In the data rows, the value 128 means zero.
Some points, one per row:
[112 104 130 123 145 123 121 118 134 109 121 138  99 120 117 126 118  98
 106 129 115 142 123 102]
[107 149 163 130 121 122 131 112 139 134 139  83 135 144 118 101 119 108
 156 115 125  76 139 123]
[146 136 127 129 120 133 112 100 120  84 103 127 143 127  88 137 146 126
 125  48  87 177 174 124]
[110 143  96 118 109 119 142 157 133 179 151 144 110 173 146 120 110 141
 119 207 155 112  72 135]
[104 136 225 103 159  65 147 217 171 255 201  19  65 201 255  92  96 108
 168 255 218   0  74 129]
[106 184 198 101 136  85 164 211 180 229 170  69  50 175 230  90  87 155
 187 255 204   0  64 155]
[127 148 142 120 100 131 128 141 112 113 135 100 148 141 108 127 136 115
 111 137 105 159 175 114]
[158 130  82 118 130 126 156 150 124 109  89 140 149 126 100 136 167 185
 140 130 104 179 101 143]
[184 134 102 125 158 154 131 112 118  83  83 160 184 135  97 138 190 198
 180  42  89 167 140 139]
[127 122 127 140 131 129 119 110 121 115 126 145 136 105 118 111 138 114
 134  66 124 117 129 129]
[ 86 108 181 171 116  93 116 151 127 174 181  73  69 158 159 146  77  33
  79 175 186  73 142 153]
[168 122   9 148 123 173  97  92  99   0  60 204 201  57   0 158 182 154
 110  10  42 255 147  89]
[136  98 106 151 138 149 112 105 105 110  99 156 122  94 113 134 147  98
 103  75  99 195 136 123]
[183 118  86 123 111 171 127  79  94  55 101 152 177  95  73 154 153 142
 122  14  75 254 178 111]
[ 93 110 235 152 168  96 134 140 182 234 179  47  74 149 224 102 123  94
 189 149 184   0 125 120]
[147 124  97 113 103 118 131 137 125  88 124 181 128 142 109 148 139 147
  91 162 134 241 104 160]
[153 140  78 122 108 148 109  90  93  46  77 145 186  76  42 130 163 140
 170  15  79 241 176 119]
[ 60  88 234 173 119  68 147 146 171 207 193  56  79 157 200 124  74   0
  91 234 220   0  98 143]
[153 106  43 164  63 176 101  57  92   0  94 226 178  67  14 194 147  96
  70  29  74 255 166 145]
[174 148  41 138 123 187 132  77  95  56  75 222 179  97  49 124 156 197
 118  36  62 255 132 138]
[109  83 170 137 157  97 145 116 140 163 147  65 121 148 183 139 147  88
 149 106 151   0 123 142]
[117 125 132 134 136 108 142 108 142 136 125 113 123 122 145 129 135 125
 149  88 119 105 145 135]
[165 164  49 132  83 153 113 125  83  25  70 192 194  69  15 160 152 173
 121  77  65 255 168 115]
[127 120  60 108  91 121 124 127 136  81 110 187 153 121  55 156 129 160
  77 118 133 255  98 147]
[122 138 191 129 147 111 151 130 125 153 163  70 123 126 183 114 125 139
 148 157 153   0 160 112]
[180 148  81 109 106 169 140 124 110  81 108 189 157 130  86 109 142 166
 122  92 106 243 119 140]
[121 100 172 133 162 111 132 143 149 161 174  93 111 162 168 145 126  95
 139 154 170  16 113 122]
[ 87 115 176 147 106 102 113 129 134 163 177  91  99 131 164 159 101   1
  73 146 187  82 139 118]
[106  85 110 157 139 109 125 121 140 110 139 115 108  98 124 140 111  63
  97 109 132 143 153 119]
[141 145  85 117 126 129 151 133 117 133 110 162 128 123 123 122 140 183
 123 156 137 155  66 166]
[135 102  31 160  71 158 104  73  81   7  96 191 185  87   1 176 151  75
  63   8 102 255 156 162]
10 more points follow, each with its number after it:
[158 110  55 172 138 162 134  60  92  38  64 195 194  87  68 134 193 140
 152   0  42 255 130 123] 0
[141 109 152 155 145 153 127 113 122 121 144 115 115 144 143 131 126 143
 151  58 103 110 131 121] 1
[ 54 146 255 124 180  39 159 255 207 255 248   9   1 245 255  85  74 101
 159 255 255   0  33 153] 2
[147 104 100 123 144 157  96 111 124  88  94 160 149 114 110 133 164 123
 164  37 101 171 118 148] 3
[105 101 198 147 169 114 129 163 140 164 175  69  91 158 194 137 116  69
 124 163 163  23 155 114] 4
[ 87 132 207 115 150  96 138 192 156 255 190  88  32 231 255 106  86 141
 133 255 229   0  47 130] 5
[153 132  65 106 109 143 140 133 121 127 120 207 126 155 127 124 138 186
 146 160 114 221  93 129] 6
[143 124 105 127 164 142 121  83 141 107  99 137 142 120 121 105 156 120
 136  69 107 123 111 133] 7
[134 160 174 104 133 133 130 134 151 168 126  70 121 140 144 104 137 153
 185 140 114  47 161 124] 8
[117 145 143 135 152 125 130 118 100 123 125 101 129 135 150 125 143 145
 171 113 123  73 142 130] 9
Which of these numbered points is nearest to each point below, ignoring the direction in which the first points spread most? Its number follows each.
[163 146  67 112 106 174 139 136  77  95  82 194 168 109  87 119 148 176
 140 128  89 255 117 115] > 6
[ 61  74 219 169 131  91 110 159 170 189 197  47  58 170 191 119  77   6
 107 195 220   0 116 140] > 4
[130  84  53 161  89 151  96  63  71  13  78 186 189  70   3 189 136  85
  56  11  83 255 152 152] > 4
[107  95 143 156 151 128 112 119 126 141 138 111 119 102 159 133 105  85
  84  97 147  72 156 135] > 4
[148 120  92 148  98 169 124  86 108  51  75 173 154  75  82 127 159 139
 117  23  75 255 166 124] > 1
[146 168  97  99 132 125 157 155 104 107 114 140 162  82  79 121 144 186
 167 147  62 208 165 112] > 8
Here are 10 other points, each followed by its number:
[174 133  36 123  86 169 126  95  90  45  51 213 166  92  34 124 137 197
 121  79  61 255 143 133] 0
[155 145 120 104 143 140 129 134 101 148 117 137 138 148 144 118 108 180
 105 135 120 152 109 119] 1
[134 150 183  93 131  88 151 161 160 197 150  96 119 171 154  99 112 162
 142 234 161   2 137 126] 2
[147  53  61 167 135 176 126  78  97  15  74 211 182  72  37 197 147 127
  91  31  73 255 161 132] 3
[119 169 211 117 142  95 142 159 140 209 150  55  94 163 192  95 115 130
 179 206 146   0 123 148] 4
[125 129 121 139 153 145 115  98 138 108  96 153 123  96  95 130 138 118
 118  48  95 170 169 127] 5
[165 136  46 124 101 161 109 110 112  48  84 191 173  91  39 139 140 193
  94  89  74 255 134 129] 6
[103 122 173 147 120 123 117 121 152 161 159 104  88 132 168 116  90  82
 146 114 141  22 133 144] 7
[ 45 102 255 113 161  63 137 199 192 255 221   0  31 183 250 108  83  33
 142 253 223   0 144 117] 8
[ 99  75 188 150 128  69 124 147 158 185 205  61  59 150 180 134  65   7
  72 188 182  38 103 135] 9
Which of these numbered points is nearest to each point below, ignoring the direction in which the first points spread most? Its number follows each.
[ 89 150 255  93 179  78 149 179 162 255 203  25  64 191 250 112  64  99
 168 224 192   0 134  79] > 1
[105 135 149 107 142 116 111 135 138 155 143  84 109 139 127 134 138 101
 122 116 139  71 146 110] > 5
[133 179 120 104 117 143 155 114 104 111 124 118 158 110  81 113 135 163
 165 111  88 150 176 136] > 4
[143 167 140 130 103 136 134 126 128 106 123 107 148  86  90 113 143 155
 149 101 123 147 153 126] > 4
[ 92  81 176 134 159 105 124 134 148 174 169  71 107 127 167 103  92  72
 150 109 149   0 136 124] > 7
[142 174 118 101  86 149 124 121 103  71  95 137 166  89  80  96 139 166
 163  86 118 195 163 124] > 4
